Look-ups in named tables: a row name and a column name give one cell, copied from the table.

Velo.csv
,Nenaf,Mome,Pezilo,Posode,Tanavol,Sebina
Murugul,10.66,44.03,15.64,-6.83,-22.00,30.17
Gev,29.71,-62.08,10.97,28.80,37.11,39.29
Kel,26.81,-58.88,9.42,27.58,36.54,32.77
Somagob,-20.94,28.69,-9.10,-4.29,2.16,-46.35
Far,15.23,36.20,17.49,-3.96,-19.03,37.71
Dapeze,12.92,42.27,16.87,-6.07,-21.79,34.01
Vivoko,-20.70,23.24,-9.84,-2.53,5.48,-47.25
Mevitaz,35.37,-59.84,15.40,28.47,32.91,54.05

Vivoko, Mome -> 23.24
Somagob, Posode -> -4.29
Kel, Mome -> -58.88
Gev, Posode -> 28.80
Vivoko, Pezilo -> -9.84
Murugul, Mome -> 44.03
Kel, Sebina -> 32.77
Vivoko, Nenaf -> -20.70
Far, Posode -> -3.96
Far, Sebina -> 37.71
Murugul, Pezilo -> 15.64
Mevitaz, Nenaf -> 35.37
Dapeze, Mome -> 42.27
Far, Mome -> 36.20
Murugul, Posode -> -6.83
Dapeze, Nenaf -> 12.92
Somagob, Pezilo -> -9.10
Gev, Sebina -> 39.29
Mevitaz, Tanavol -> 32.91

Table Sudobu
fields: Por, Zefosu, Duridep, Laz, Nobabo, Lurilap, Tobe, Pilukul
Satu: [211, -187, 29, 410, 141, 82, 621, 408]
Vaba: [229, 141, -160, -492, 387, 97, 60, 116]
Zef: [553, -684, 544, 167, 626, 583, 57, 261]
Tozode: [130, 93, 454, 723, -20, 240, 256, 198]
Ravovi: [468, 527, 55, -605, 235, 389, 178, -140]
Gof: [179, 875, 392, 24, -107, 339, -73, -242]
Kidul: [164, 228, 111, 171, 84, 138, 279, 154]
Vizalus: [-20, -31, -70, 327, 135, -101, 302, 368]
Segab: [502, 254, 167, -109, 141, 410, 526, 49]
Kivuva: [159, 158, 322, 259, 146, 237, 27, 101]
Ratu: [-492, 671, -616, 402, -343, -674, 550, 403]
Pugenod: [468, 493, 289, -658, 363, 521, -244, -260]

What is the Lurilap of Pugenod in Sudobu?
521
What is the Duridep of Kidul in Sudobu?
111
What is the Duridep of Ravovi in Sudobu?
55
What is the Laz of Ravovi in Sudobu?
-605
What is the Laz of Kidul in Sudobu?
171
What is the Nobabo of Kivuva in Sudobu?
146
What is the Nobabo of Vizalus in Sudobu?
135
What is the Zefosu of Gof in Sudobu?
875
What is the Por of Pugenod in Sudobu?
468
What is the Zefosu of Ravovi in Sudobu?
527
What is the Lurilap of Kidul in Sudobu?
138
What is the Duridep of Tozode in Sudobu?
454
What is the Duridep of Vizalus in Sudobu?
-70
What is the Lurilap of Tozode in Sudobu?
240
What is the Duridep of Kivuva in Sudobu?
322
What is the Por of Kivuva in Sudobu?
159
What is the Zefosu of Vaba in Sudobu?
141
Row with the largest Lurilap: Zef

Belelig
fields: Kifa, Tudude, Valov
Gimi: [215, 172, 83]
Mazole: [163, 216, 223]
Nat: [119, 169, 241]
Dufa: [120, 133, 78]
Vud: [89, 55, 180]
Tusom: [151, 175, 154]
Ditabol: [212, 214, 154]
Zep: [89, 195, 115]
Mikis: [154, 142, 200]
Lugavel: [238, 203, 83]
Nutonap: [133, 76, 124]
Lirid: [192, 137, 206]
Duf: [238, 143, 231]
Fekule: [223, 107, 160]

Dufa, Valov -> 78
Tusom, Kifa -> 151
Dufa, Kifa -> 120
Nutonap, Tudude -> 76
Tusom, Valov -> 154
Duf, Valov -> 231
Lirid, Tudude -> 137
Duf, Kifa -> 238
Zep, Tudude -> 195
Mikis, Kifa -> 154
Vud, Tudude -> 55
Mikis, Valov -> 200
Nat, Valov -> 241
Mazole, Kifa -> 163
Fekule, Kifa -> 223
Ditabol, Tudude -> 214
Lirid, Valov -> 206
Vud, Valov -> 180
Tusom, Tudude -> 175

Dal =
,Kinon,Ven,Nel,Zitosu,Luve,Feri,Zumeril,Zakele
Buz,521,-153,-20,57,76,191,-697,893
Renu,-284,-703,-79,927,-959,27,621,-376
Kuzut,-141,-648,228,729,464,-66,182,-869
Sog,-710,97,33,62,-466,635,-587,-124

Buz, Feri => 191
Buz, Nel => -20
Buz, Luve => 76
Buz, Zakele => 893
Buz, Zitosu => 57
Kuzut, Zakele => -869
Sog, Kinon => -710
Renu, Zumeril => 621
Renu, Zakele => -376
Sog, Zitosu => 62
Sog, Zumeril => -587
Renu, Zitosu => 927
Sog, Luve => -466
Sog, Ven => 97
Sog, Nel => 33
Sog, Feri => 635
Renu, Luve => -959
Renu, Ven => -703
Kuzut, Zumeril => 182
Kuzut, Feri => -66
Which row has the largest Feri? Sog

Simir =
         Beka  Gilepi  Fad  Tal
Sobel      44     101  208  159
Pupaz      38      86   35   88
Num       157     105  235   26
Fako      163     233   58  143
Kib       182     209  117   20
Zirofo    196      46  136  147
Redab      55      95   53   62
Kud       130      74   92  211
Lel        63     201  209  182
Koseg     207     133  109  135
Revi      187      52  118  182
Vimar      88     102  229  113
Vodopi     98     189  196  140
Gumamur   203      55  132   92

What is the Beka of Kib in Simir? 182
What is the Gilepi of Kib in Simir? 209
What is the Tal of Revi in Simir? 182
What is the Gilepi of Gumamur in Simir? 55
What is the Fad of Zirofo in Simir? 136
What is the Fad of Kib in Simir? 117
What is the Gilepi of Sobel in Simir? 101
What is the Beka of Sobel in Simir? 44
What is the Beka of Redab in Simir? 55
What is the Tal of Fako in Simir? 143
What is the Gilepi of Num in Simir? 105
What is the Tal of Sobel in Simir? 159
What is the Gilepi of Kud in Simir? 74
What is the Fad of Gumamur in Simir? 132
What is the Tal of Gumamur in Simir? 92
What is the Gilepi of Revi in Simir? 52
What is the Beka of Pupaz in Simir? 38
Which row has the largest Tal? Kud

Table Mavidu
	Zit	Pobufa
Pek	44758	-42843
Naparil	8531	-41675
Geg	-3477	-59388
Lisanub	-80206	-46437
Tufis	20161	-39473
Sib	46408	-29408
Zirur	21754	-34248
Pirel	43317	-51724
Kep	42063	-26532
Gonilu	-93361	-46045
Zeseta	-49385	-58356
Fenosol	28858	-43600
Muponok	55470	-48105
Lat	69021	-49419

Pobufa of Lat = -49419
Zit of Tufis = 20161
Zit of Sib = 46408
Zit of Pirel = 43317
Pobufa of Muponok = -48105
Zit of Zeseta = -49385
Zit of Lisanub = -80206
Pobufa of Sib = -29408
Pobufa of Tufis = -39473
Zit of Kep = 42063

Table Susedub
          Siv  Temetiv   Pez
Bekef    2817     3227  8636
Kirinep  3132     3813  6395
Kirof    2264     4404  7719

Bekef, Temetiv -> 3227
Kirinep, Siv -> 3132
Kirinep, Pez -> 6395
Kirof, Pez -> 7719
Bekef, Siv -> 2817
Kirof, Temetiv -> 4404
Kirinep, Temetiv -> 3813

Zasu =
,Lubot,Kala,Zakef,Sem,Netis
Dev,5159,6356,-2494,-4156,5150
Fuzo,1778,-2383,3954,653,-641
Bevefol,753,5700,-923,-1931,-948
Zul,2013,-3263,4039,6644,-5496

What is the Lubot of Fuzo in Zasu? 1778
What is the Lubot of Bevefol in Zasu? 753
What is the Zakef of Dev in Zasu? -2494
What is the Sem of Bevefol in Zasu? -1931
What is the Kala of Bevefol in Zasu? 5700
What is the Kala of Fuzo in Zasu? -2383
Row with the largest Kala: Dev

Table Taf
	Gitot	Lak	Nep	Genevu	Tesume	Tem	Laniv
Mir	146	72	120	91	106	114	115
Sidi	49	201	98	143	123	114	150
Loz	100	111	184	15	174	190	162
Zib	97	154	54	203	76	61	114
Pagor	116	105	183	34	167	192	178
Lod	105	116	174	44	158	179	182
Kep	112	127	143	94	117	127	190
Patopo	91	161	135	119	123	126	204

What is the Laniv of Patopo in Taf?
204
What is the Nep of Mir in Taf?
120
What is the Nep of Lod in Taf?
174
What is the Tesume of Loz in Taf?
174
What is the Tem of Sidi in Taf?
114
What is the Lak of Zib in Taf?
154
What is the Nep of Zib in Taf?
54
What is the Lak of Patopo in Taf?
161
What is the Laniv of Zib in Taf?
114
What is the Laniv of Sidi in Taf?
150
What is the Tem of Patopo in Taf?
126
What is the Nep of Patopo in Taf?
135
What is the Nep of Pagor in Taf?
183
What is the Genevu of Patopo in Taf?
119

